In the data rows, 128 means zero.
Here are some points, one per row:
[152, 135, 108, 99, 130, 161, 138, 121, 90, 94, 111, 81, 151, 114, 107, 145, 127, 112, 153, 134, 109, 165, 114, 136, 133, 164, 136, 151, 163, 151, 117, 108, 152, 126, 132, 166, 167, 134, 125, 158, 114]
[142, 100, 106, 151, 117, 116, 117, 136, 146, 175, 87, 122, 136, 88, 150, 120, 119, 144, 102, 169, 142, 133, 159, 138, 140, 154, 83, 103, 146, 82, 121, 123, 179, 138, 99, 121, 152, 132, 164, 138, 108]
[112, 138, 127, 99, 85, 115, 167, 91, 116, 145, 124, 128, 141, 122, 174, 104, 108, 110, 119, 138, 169, 134, 140, 151, 174, 90, 140, 116, 91, 135, 108, 164, 167, 128, 122, 107, 166, 126, 117, 130, 141]
[108, 91, 159, 138, 123, 142, 136, 129, 109, 160, 143, 105, 183, 151, 125, 150, 101, 102, 159, 125, 120, 99, 136, 97, 103, 152, 138, 133, 115, 104, 153, 140, 103, 137, 129, 118, 142, 191, 106, 159, 149]
[85, 106, 121, 148, 132, 115, 104, 98, 122, 109, 89, 138, 138, 144, 82, 114, 146, 145, 123, 104, 162, 157, 135, 143, 160, 107, 154, 117, 139, 113, 103, 134, 83, 169, 153, 166, 110, 158, 163, 131, 121]
[148, 100, 123, 164, 153, 99, 90, 107, 122, 139, 154, 119, 103, 99, 126, 166, 90, 109, 153, 122, 116, 118, 118, 160, 149, 112, 144, 119, 139, 134, 112, 133, 146, 100, 164, 80, 109, 125, 138, 158, 150]
[128, 144, 130, 140, 143, 120, 162, 182, 116, 170, 140, 141, 165, 123, 130, 57, 118, 117, 134, 151, 110, 138, 146, 157, 107, 147, 177, 117, 122, 156, 122, 83, 130, 147, 109, 94, 124, 99, 146, 119, 126]
[114, 144, 137, 102, 143, 146, 154, 158, 176, 121, 109, 122, 136, 109, 94, 141, 167, 148, 156, 129, 126, 113, 95, 145, 163, 147, 86, 127, 125, 142, 124, 175, 114, 141, 152, 83, 125, 174, 138, 121, 165]
[135, 132, 145, 138, 166, 88, 139, 152, 158, 135, 99, 170, 163, 87, 105, 167, 149, 140, 124, 88, 171, 120, 117, 116, 117, 94, 158, 161, 113, 140, 156, 135, 138, 129, 108, 124, 145, 107, 109, 154, 108]
[162, 139, 139, 156, 82, 155, 166, 131, 109, 115, 139, 156, 89, 114, 106, 144, 121, 177, 143, 134, 119, 154, 140, 118, 118, 133, 147, 106, 144, 83, 143, 165, 94, 165, 107, 131, 120, 92, 119, 147, 151]
[121, 180, 114, 128, 99, 162, 105, 132, 101, 119, 145, 133, 164, 119, 136, 116, 143, 130, 141, 82, 139, 117, 140, 94, 82, 113, 112, 129, 154, 115, 104, 129, 175, 101, 160, 110, 102, 128, 163, 141, 140]
[99, 178, 174, 148, 138, 138, 148, 133, 134, 166, 127, 101, 121, 122, 91, 195, 89, 106, 126, 127, 119, 122, 107, 135, 116, 108, 105, 110, 130, 121, 117, 142, 123, 148, 160, 150, 146, 116, 139, 82, 114]
[149, 131, 142, 156, 132, 133, 160, 109, 126, 119, 147, 120, 135, 134, 103, 118, 143, 165, 102, 187, 146, 114, 101, 116, 100, 130, 143, 83, 134, 186, 148, 130, 166, 112, 157, 147, 114, 166, 121, 150, 125]
[115, 154, 108, 122, 165, 125, 127, 96, 133, 151, 115, 117, 110, 146, 164, 105, 159, 142, 169, 156, 136, 123, 98, 139, 108, 140, 146, 115, 146, 99, 101, 172, 122, 74, 87, 155, 106, 109, 104, 119, 116]
[94, 129, 137, 93, 141, 119, 133, 93, 117, 104, 155, 123, 112, 89, 121, 136, 113, 147, 119, 138, 72, 133, 177, 90, 119, 110, 126, 132, 126, 152, 103, 139, 127, 126, 95, 107, 111, 162, 114, 102, 107]
[135, 148, 130, 99, 150, 101, 161, 98, 141, 149, 140, 137, 103, 135, 133, 132, 152, 130, 134, 76, 113, 121, 142, 133, 117, 118, 108, 85, 126, 104, 163, 67, 115, 136, 150, 148, 147, 130, 118, 140, 146]
[137, 111, 77, 135, 128, 99, 124, 110, 88, 154, 131, 138, 118, 151, 100, 137, 144, 91, 107, 94, 122, 126, 121, 127, 96, 161, 76, 136, 133, 172, 123, 170, 137, 171, 128, 126, 132, 149, 99, 105, 119]
[113, 130, 151, 130, 139, 187, 90, 135, 105, 134, 109, 133, 99, 135, 97, 90, 142, 135, 78, 122, 121, 125, 140, 174, 121, 119, 124, 147, 137, 107, 168, 126, 141, 98, 109, 91, 149, 141, 97, 120, 112]
[98, 86, 108, 120, 128, 166, 131, 115, 138, 150, 135, 174, 135, 91, 133, 133, 116, 130, 107, 130, 141, 153, 119, 100, 118, 169, 132, 131, 144, 137, 128, 141, 99, 71, 184, 123, 158, 118, 129, 98, 135]
[188, 111, 133, 104, 81, 123, 118, 140, 118, 158, 94, 124, 124, 123, 136, 114, 118, 117, 122, 99, 111, 119, 86, 89, 173, 97, 149, 106, 124, 133, 113, 112, 101, 101, 120, 124, 87, 136, 118, 99, 79]
[114, 163, 96, 114, 124, 141, 82, 131, 105, 135, 83, 109, 145, 139, 162, 157, 138, 138, 123, 148, 108, 127, 133, 108, 134, 95, 124, 121, 154, 174, 166, 137, 99, 153, 126, 107, 135, 82, 135, 124, 170]
[123, 121, 157, 189, 132, 139, 131, 146, 125, 104, 131, 97, 136, 105, 165, 105, 148, 107, 105, 123, 132, 187, 109, 142, 82, 121, 96, 98, 62, 147, 123, 122, 99, 120, 117, 130, 136, 113, 137, 152, 102]
[127, 165, 73, 156, 104, 139, 145, 135, 193, 114, 152, 132, 113, 168, 143, 144, 132, 91, 117, 154, 119, 139, 127, 108, 136, 118, 154, 161, 134, 98, 130, 116, 115, 148, 126, 104, 150, 170, 139, 134, 107]
[176, 111, 138, 87, 136, 158, 114, 94, 163, 129, 144, 113, 165, 159, 115, 151, 103, 155, 113, 120, 146, 129, 145, 166, 90, 136, 125, 148, 97, 144, 118, 134, 120, 124, 114, 122, 123, 116, 173, 113, 108]
[102, 144, 125, 136, 81, 80, 85, 158, 146, 128, 149, 99, 109, 145, 112, 113, 119, 170, 135, 111, 155, 134, 158, 121, 134, 196, 154, 134, 118, 154, 163, 130, 124, 100, 117, 132, 143, 132, 119, 102, 119]
[124, 106, 167, 118, 141, 123, 135, 130, 127, 83, 136, 140, 87, 123, 132, 146, 159, 63, 114, 116, 145, 72, 148, 123, 139, 147, 149, 115, 137, 117, 133, 145, 129, 125, 99, 140, 157, 118, 188, 123, 149]
[88, 95, 119, 80, 122, 117, 118, 114, 123, 132, 134, 116, 88, 131, 94, 127, 130, 144, 114, 150, 134, 120, 80, 85, 104, 121, 114, 148, 97, 113, 138, 119, 141, 154, 149, 89, 136, 98, 152, 163, 116]
[130, 164, 155, 92, 121, 71, 105, 149, 113, 136, 140, 159, 142, 126, 140, 135, 106, 129, 54, 154, 108, 126, 108, 167, 110, 139, 95, 138, 141, 119, 103, 137, 95, 115, 126, 141, 141, 142, 137, 164, 153]
[106, 116, 96, 130, 138, 152, 124, 146, 141, 94, 148, 124, 122, 101, 109, 134, 83, 112, 121, 120, 171, 131, 82, 125, 123, 123, 115, 132, 107, 103, 142, 91, 138, 145, 80, 170, 87, 137, 123, 104, 186]
[139, 135, 134, 131, 138, 127, 157, 120, 127, 125, 90, 113, 117, 136, 133, 155, 137, 101, 91, 146, 122, 119, 181, 141, 127, 158, 128, 148, 80, 105, 124, 110, 131, 130, 178, 135, 63, 100, 109, 126, 153]
[138, 127, 103, 132, 165, 138, 100, 188, 103, 107, 127, 172, 122, 161, 161, 144, 115, 171, 151, 127, 101, 106, 133, 131, 132, 106, 138, 90, 82, 136, 107, 120, 154, 121, 141, 150, 158, 142, 114, 117, 115]
[142, 94, 158, 126, 109, 91, 128, 128, 142, 63, 88, 123, 132, 151, 109, 112, 112, 113, 160, 149, 138, 130, 130, 126, 96, 93, 101, 133, 168, 129, 112, 112, 128, 116, 154, 94, 145, 105, 98, 93, 164]
[132, 124, 142, 136, 147, 118, 169, 131, 72, 145, 167, 149, 134, 178, 118, 176, 156, 132, 139, 145, 167, 156, 136, 128, 167, 118, 83, 156, 123, 114, 147, 102, 111, 99, 119, 109, 112, 130, 161, 117, 116]
[93, 121, 129, 126, 94, 121, 120, 121, 144, 93, 147, 144, 161, 113, 145, 105, 120, 126, 151, 146, 89, 95, 121, 155, 159, 133, 104, 143, 133, 135, 183, 148, 145, 139, 136, 151, 97, 103, 124, 127, 80]
[131, 132, 160, 146, 126, 172, 105, 107, 154, 152, 141, 143, 94, 126, 149, 123, 145, 133, 167, 126, 156, 100, 156, 116, 155, 117, 109, 152, 147, 172, 91, 88, 101, 151, 117, 152, 123, 123, 98, 174, 135]
[109, 89, 132, 172, 119, 123, 175, 138, 139, 115, 153, 89, 147, 143, 121, 165, 148, 186, 62, 90, 111, 73, 102, 147, 132, 139, 116, 143, 140, 122, 95, 112, 134, 127, 109, 118, 143, 102, 137, 114, 145]
[162, 116, 171, 139, 170, 116, 131, 155, 157, 143, 154, 113, 127, 164, 152, 91, 134, 129, 108, 110, 108, 177, 133, 100, 156, 109, 136, 157, 134, 102, 150, 167, 158, 158, 151, 161, 124, 123, 122, 125, 156]
Along one direction, these points spread out more than along any other. How many in every 100 of the points above lie lower along it than each point below? Round to a whole number. More than half of the points above lie lower than the first one.
[124, 106, 167, 118, 141, 123, 135, 130, 127, 83, 136, 140, 87, 123, 132, 146, 159, 63, 114, 116, 145, 72, 148, 123, 139, 147, 149, 115, 137, 117, 133, 145, 129, 125, 99, 140, 157, 118, 188, 123, 149] 8
[85, 106, 121, 148, 132, 115, 104, 98, 122, 109, 89, 138, 138, 144, 82, 114, 146, 145, 123, 104, 162, 157, 135, 143, 160, 107, 154, 117, 139, 113, 103, 134, 83, 169, 153, 166, 110, 158, 163, 131, 121] 22
[93, 121, 129, 126, 94, 121, 120, 121, 144, 93, 147, 144, 161, 113, 145, 105, 120, 126, 151, 146, 89, 95, 121, 155, 159, 133, 104, 143, 133, 135, 183, 148, 145, 139, 136, 151, 97, 103, 124, 127, 80] 78
[112, 138, 127, 99, 85, 115, 167, 91, 116, 145, 124, 128, 141, 122, 174, 104, 108, 110, 119, 138, 169, 134, 140, 151, 174, 90, 140, 116, 91, 135, 108, 164, 167, 128, 122, 107, 166, 126, 117, 130, 141] 86
[139, 135, 134, 131, 138, 127, 157, 120, 127, 125, 90, 113, 117, 136, 133, 155, 137, 101, 91, 146, 122, 119, 181, 141, 127, 158, 128, 148, 80, 105, 124, 110, 131, 130, 178, 135, 63, 100, 109, 126, 153] 27
[106, 116, 96, 130, 138, 152, 124, 146, 141, 94, 148, 124, 122, 101, 109, 134, 83, 112, 121, 120, 171, 131, 82, 125, 123, 123, 115, 132, 107, 103, 142, 91, 138, 145, 80, 170, 87, 137, 123, 104, 186] 14
[113, 130, 151, 130, 139, 187, 90, 135, 105, 134, 109, 133, 99, 135, 97, 90, 142, 135, 78, 122, 121, 125, 140, 174, 121, 119, 124, 147, 137, 107, 168, 126, 141, 98, 109, 91, 149, 141, 97, 120, 112] 70
[149, 131, 142, 156, 132, 133, 160, 109, 126, 119, 147, 120, 135, 134, 103, 118, 143, 165, 102, 187, 146, 114, 101, 116, 100, 130, 143, 83, 134, 186, 148, 130, 166, 112, 157, 147, 114, 166, 121, 150, 125] 65
[142, 100, 106, 151, 117, 116, 117, 136, 146, 175, 87, 122, 136, 88, 150, 120, 119, 144, 102, 169, 142, 133, 159, 138, 140, 154, 83, 103, 146, 82, 121, 123, 179, 138, 99, 121, 152, 132, 164, 138, 108] 84
[115, 154, 108, 122, 165, 125, 127, 96, 133, 151, 115, 117, 110, 146, 164, 105, 159, 142, 169, 156, 136, 123, 98, 139, 108, 140, 146, 115, 146, 99, 101, 172, 122, 74, 87, 155, 106, 109, 104, 119, 116] 95
[88, 95, 119, 80, 122, 117, 118, 114, 123, 132, 134, 116, 88, 131, 94, 127, 130, 144, 114, 150, 134, 120, 80, 85, 104, 121, 114, 148, 97, 113, 138, 119, 141, 154, 149, 89, 136, 98, 152, 163, 116] 16
[162, 116, 171, 139, 170, 116, 131, 155, 157, 143, 154, 113, 127, 164, 152, 91, 134, 129, 108, 110, 108, 177, 133, 100, 156, 109, 136, 157, 134, 102, 150, 167, 158, 158, 151, 161, 124, 123, 122, 125, 156] 54
